One turn moves every row onto another: examples first, then more rows asked
zosu: -3	9	7	5	-4	3	2	-11	2	7	-1	16	2	-2	-9	10	-10	-17	5	-3	22	15	10	-4	-2	-7	17	-2
Tuda: -14	5	5	-21	-15	7	2	-20	8	23	5	-13	6	-1	0	2	-12	-16	9	-2	4	-4	-3	1	-14	-13	0	16
tigop: -10	0	6	-20	-11	12	4	-22	9	26	2	-8	2	-3	-2	5	-11	-20	12	-6	9	-3	-2	0	-18	-12	-3	11
fuba: -5	11	-10	-15	-14	25	0	4	-2	14	6	-2	1	14	-11	8	10	-1	0	-9	8	12	13	-3	-4	-2	-6	-1
ralo: -2	14	-5	-12	-14	26	-1	2	-2	20	2	-1	1	16	-16	9	13	-7	-2	-8	4	7	15	-6	-4	0	-4	1
tati: -12	8	1	17	-13	5	1	-6	-10	7	-4	-16	0	-5	-4	-3	12	-2	-16	5	6	12	3	-5	-22	-2	-11	9
Paf: -1	13	-11	-11	-12	26	-8	4	-5	15	10	-1	-2	10	-16	11	13	-5	3	-5	5	8	11	-2	-10	-1	-4	1
kiruz: 4	-11	-7	-2	-9	-1	-14	-19	-9	3	1	-15	-2	-8	-21	-4	-11	2	3	-14	0	6	1	-3	-11	-2	-9	17
rin: 0	2	9	10	0	3	0	-7	3	7	0	9	1	-1	-9	14	-8	-21	5	-6	23	11	15	-3	-5	-7	18	5
Gopi: -10	1	3	-20	-7	6	4	-21	9	30	1	-12	6	-3	1	5	-12	-15	9	-8	8	-2	1	-2	-16	-14	-3	14
sog: 1	12	6	9	-4	-8	-1	-8	17	0	0	-18	5	-8	-19	13	2	3	5	2	-5	-3	10	2	6	-8	-1	5
nep: -3	13	-7	-14	-15	28	-1	3	-3	16	4	0	0	12	-11	8	14	-6	3	-11	8	8	11	-8	-7	-4	-2	0
pesup: 4	-11	-3	-2	-9	-1	-13	-21	-5	2	-1	-17	0	-10	-21	-7	-10	0	1	-15	-3	6	4	-1	-11	-3	-8	15
buz: -10	2	7	-19	-13	13	0	-23	7	22	0	-8	3	3	4	4	-15	-12	6	-9	6	-4	-5	1	-16	-14	0	13
magal: -11	13	2	12	-9	10	3	-1	-6	8	-4	-16	0	-6	1	-3	11	4	-16	5	7	7	3	-4	-22	-1	-11	8
matig: 2	7	3	6	-2	3	3	-14	-3	7	-3	10	4	-2	-8	14	-14	-17	3	-4	20	15	15	-3	0	-5	18	2
neluk: 2	-13	-8	-1	-9	1	-10	-21	-7	1	1	-17	-3	-9	-22	-6	-8	-1	-3	-15	-2	9	-2	-2	-10	-2	-7	12
dil: -14	15	0	18	-10	6	3	-9	-9	11	-4	-17	1	-6	-2	-3	13	2	-13	5	6	8	5	-5	-18	-8	-12	8
lik: 3	-10	-5	-4	-6	-1	-13	-23	-8	-1	2	-15	3	-8	-18	-7	-9	-2	4	-14	-2	8	4	-1	-15	-3	-9	17
bepam: 1	15	-5	-12	-12	28	-2	5	-4	17	6	1	0	15	-14	5	10	-6	3	0	5	12	10	-4	-8	-6	-7	1
Donet: -4	8	5	11	0	3	5	-11	1	10	-2	15	1	-3	-12	10	-12	-17	3	-4	22	14	10	-3	1	-2	12	3
biz: -2	7	8	9	-2	-2	6	-9	-4	3	1	13	1	-3	-9	15	-9	-18	0	-6	22	10	7	-6	-5	-7	16	5
fon: -1	10	10	12	-5	-5	-2	-7	13	3	2	-17	8	-6	-16	14	0	3	6	6	-3	-4	9	2	11	-5	-2	5
sedot: -9	7	2	-16	-12	8	2	-24	9	27	0	-9	3	-2	2	4	-12	-15	10	-8	4	-10	1	3	-10	-16	-4	12
Nen: -1	14	7	16	-6	-5	-2	-9	15	3	-1	-18	9	-7	-13	14	2	1	5	5	-6	-6	7	1	4	-7	0	6
moda: -10	2	3	-18	-14	10	6	-21	7	26	1	-12	1	-1	0	3	-18	-15	7	-5	10	-6	2	2	-19	-13	-5	11
rim: 4	12	-11	-18	-13	22	0	3	-5	14	3	2	0	11	-17	5	11	-3	0	-9	5	12	14	-1	-9	-5	-5	2
Tegi: -12	10	3	13	-11	4	3	-6	-11	11	-4	-16	2	-3	-2	-1	12	6	-16	6	9	10	4	-5	-21	-3	-11	9
Gop: 2	12	10	13	-2	-8	-2	-5	12	3	1	-15	9	-3	-18	10	0	-2	6	2	-4	-5	6	1	10	-5	0	1
zira: 3	12	10	15	-5	-6	1	-7	13	2	-2	-17	8	-6	-17	10	2	2	5	5	-2	-5	9	2	8	-7	-3	3
sulub: 6	-10	-7	-3	-11	-2	-11	-17	-5	-1	2	-16	0	-7	-24	-3	-11	2	2	-13	-6	7	0	-3	-13	-5	-8	13
katos: -9	10	1	14	-11	8	0	-7	-9	9	-7	-18	-1	-6	0	-3	12	4	-16	5	6	10	4	-4	-19	-3	-14	6
non: -3	4	7	10	-5	4	7	-10	-1	9	-1	10	1	-7	-6	10	-8	-21	-4	-5	23	14	12	1	-1	-4	16	2

rin moves to -> buz
Gopi moves to -> fuba
Now these:
zira moves to -> pesup
biz moves to -> Tuda
magal moves to -> Gop
ralo moves to -> matig
tati moves to -> Nen
kiruz moves to -> Tegi
nep moves to -> zosu
non moves to -> sedot
sog moves to -> neluk

One turn moves every row onto another: examples first, then more rows asked
lel: 1	13	9	-13	-2	10	-18	-2	-10	15	4	-1	-3	-23	-11	12	-4	-26	8	-7	6	4	2	11	-11	4	-1	-5	-2	2	-12	5	-1	11	-20
det: 2	8	1	4	9	-16	-7	4	7	2	7	-17	-12	-2	-4	12	7	0	4	4	-14	14	-2	12	1	4	3	-1	-3	0	-18	1	5	5	0
Feko: -9	0	10	-14	-11	-4	-4	-19	-9	8	28	4	5	-13	-2	10	2	7	8	-3	7	9	4	12	5	3	-8	-2	12	6	-9	-11	7	-24	-3
Moduv: -14	-8	12	-9	-7	-1	7	-20	-6	8	22	0	6	-9	-8	17	3	3	11	-9	6	14	4	14	4	1	-12	3	11	9	0	-14	-2	-21	-2
gib: -4	-9	4	-16	4	9	-1	-6	0	13	9	-9	10	0	-15	-18	-1	-4	3	-6	-12	9	4	17	4	3	-14	1	10	4	-16	-3	6	3	2
Gefa: -4	6	6	-9	-4	3	-3	-5	-9	15	5	-6	-2	-11	-10	2	0	-30	-11	-19	-1	6	-7	23	-16	-4	-10	-2	0	-4	-4	11	-5	10	-13
Baru: -1	-2	7	-16	5	-16	-11	-4	-8	9	6	4	8	-4	-1	7	6	-26	-1	-3	10	4	0	16	4	-8	1	-1	-15	-5	-2	6	4	18	1
tosu: -9	-7	7	-12	1	25	4	0	5	13	9	-6	2	-6	-21	-2	2	-12	3	-7	-16	11	10	12	0	5	-15	3	12	9	-12	-1	5	5	-13
bazu: -6	-1	3	3	-8	-5	9	-13	0	11	-3	-4	14	-20	6	5	4	-10	-4	-8	18	-10	2	8	-2	-24	-10	4	-11	-1	-4	2	8	-7	5
Giril: -9	-8	14	-2	-3	1	6	-10	-11	16	28	-1	10	-14	-10	16	4	2	3	-9	9	13	6	17	1	-15	-11	5	10	12	1	-13	-3	-16	-7
tepi: -4	4	-2	22	16	0	-1	1	-13	8	-6	-1	-2	-13	2	9	-1	-11	5	-7	-12	3	1	7	-1	2	6	7	2	0	-15	3	5	-3	-15
raf: 0	4	8	-22	3	-13	-19	-10	-4	15	-8	3	0	-6	-13	-1	4	-18	-2	-5	8	6	2	7	6	-6	-1	-11	4	-5	-20	-1	7	10	-1
dalil: -10	2	4	-17	0	0	-5	-18	5	11	-13	-1	-9	1	-16	6	5	-25	-4	-16	-1	8	-3	9	-6	-2	-12	-5	6	-9	-9	4	0	4	-3
Zila: -7	1	6	-8	-10	-3	-4	-17	-9	7	37	8	7	-9	3	10	7	4	-2	-1	8	6	4	15	-1	-8	-9	3	3	1	-3	-3	10	-23	-2
Gapo: 3	5	-5	8	16	-11	-4	1	1	0	10	-8	-11	-5	-2	11	1	5	4	2	-9	6	1	10	-2	4	7	7	-9	-9	-15	3	-1	9	-4
dipo: -1	0	-2	-18	12	10	-15	-3	-4	7	12	4	17	-6	1	6	4	-10	9	5	-9	-3	17	1	9	5	-7	-3	-14	-9	-6	-4	10	-7	8
subir: -7	4	6	-15	4	3	-12	-9	0	6	0	6	-1	-9	-5	26	2	-30	16	-3	10	5	4	6	-5	6	-1	2	-15	-3	1	7	0	13	-7
Fela: -7	5	2	20	9	-6	-1	5	-7	9	-7	-9	-1	-7	2	10	5	-19	2	-5	-18	11	-3	12	1	0	0	1	5	7	-14	3	9	-7	-9
geso: 1	2	3	-12	7	18	-9	11	-8	11	21	4	14	-17	-1	13	7	-17	1	3	-13	-2	20	3	6	2	-7	-1	-14	-2	-4	0	9	-1	-8
gal: 0	4	-6	15	20	-3	-2	-2	-8	2	2	0	-8	-10	0	12	-3	0	7	-3	-8	1	3	5	-3	4	8	10	-6	-9	-14	3	0	4	-12
nepit: -9	1	11	-2	-11	0	6	-10	9	9	-11	-7	8	-24	1	24	7	-14	10	-3	14	-4	9	1	3	-15	-9	-4	-10	7	-6	-6	7	-9	2
gub: -7	-1	11	-2	-1	9	-6	-11	-6	17	26	6	5	-17	-12	20	6	4	4	-1	12	9	12	7	-1	-19	-9	4	10	9	-6	-12	4	-19	-10
Fafe: -4	7	3	11	5	-12	-3	5	4	6	-3	-17	-8	-2	-1	13	9	-12	4	0	-19	17	-5	12	3	2	-1	-4	4	7	-16	1	10	-4	-2
muz: -3	-1	11	-9	-21	-4	18	-4	10	0	12	-13	1	-26	-2	12	4	-1	-2	-8	12	-1	-3	20	-7	-2	-10	0	-9	6	-4	4	-2	4	-6
sebeg: 1	4	18	-10	-18	-4	5	2	4	8	4	-14	6	-35	-2	18	5	-7	5	-2	14	-1	6	11	2	-8	-6	-9	-6	15	-13	-6	4	0	-6
furip: -7	-4	6	-7	2	26	4	9	0	12	19	0	6	-13	-10	13	7	-20	-1	-5	-17	6	16	10	0	2	-13	5	-3	5	-2	3	5	5	-16
deg: -7	4	2	-11	-17	5	12	-19	15	0	-1	-5	-6	-21	-6	7	0	6	4	-7	17	-6	-2	7	-8	2	-10	4	-1	-1	-12	3	3	-2	-5
veded: -1	7	1	-5	-12	0	2	-15	0	11	-1	-3	5	-26	-1	-6	-3	6	-2	-6	22	-11	0	6	-4	-14	-6	1	0	-1	-20	1	9	-5	-5
tulad: -5	-9	-2	-18	10	3	-7	-11	-2	7	10	-3	17	4	-4	-11	1	-5	6	-1	-10	3	7	12	8	5	-13	0	-6	-7	-8	-2	7	-4	15
fanos: -11	1	5	-3	-4	7	-4	-18	0	10	30	11	3	-8	-3	22	9	2	2	0	9	6	10	6	-4	-14	-11	7	3	1	0	-5	9	-24	-4

det moves to -> Gapo
dalil moves to -> raf
Moduv moves to -> Feko
Now these:
deg moves to -> veded
tosu moves to -> gib

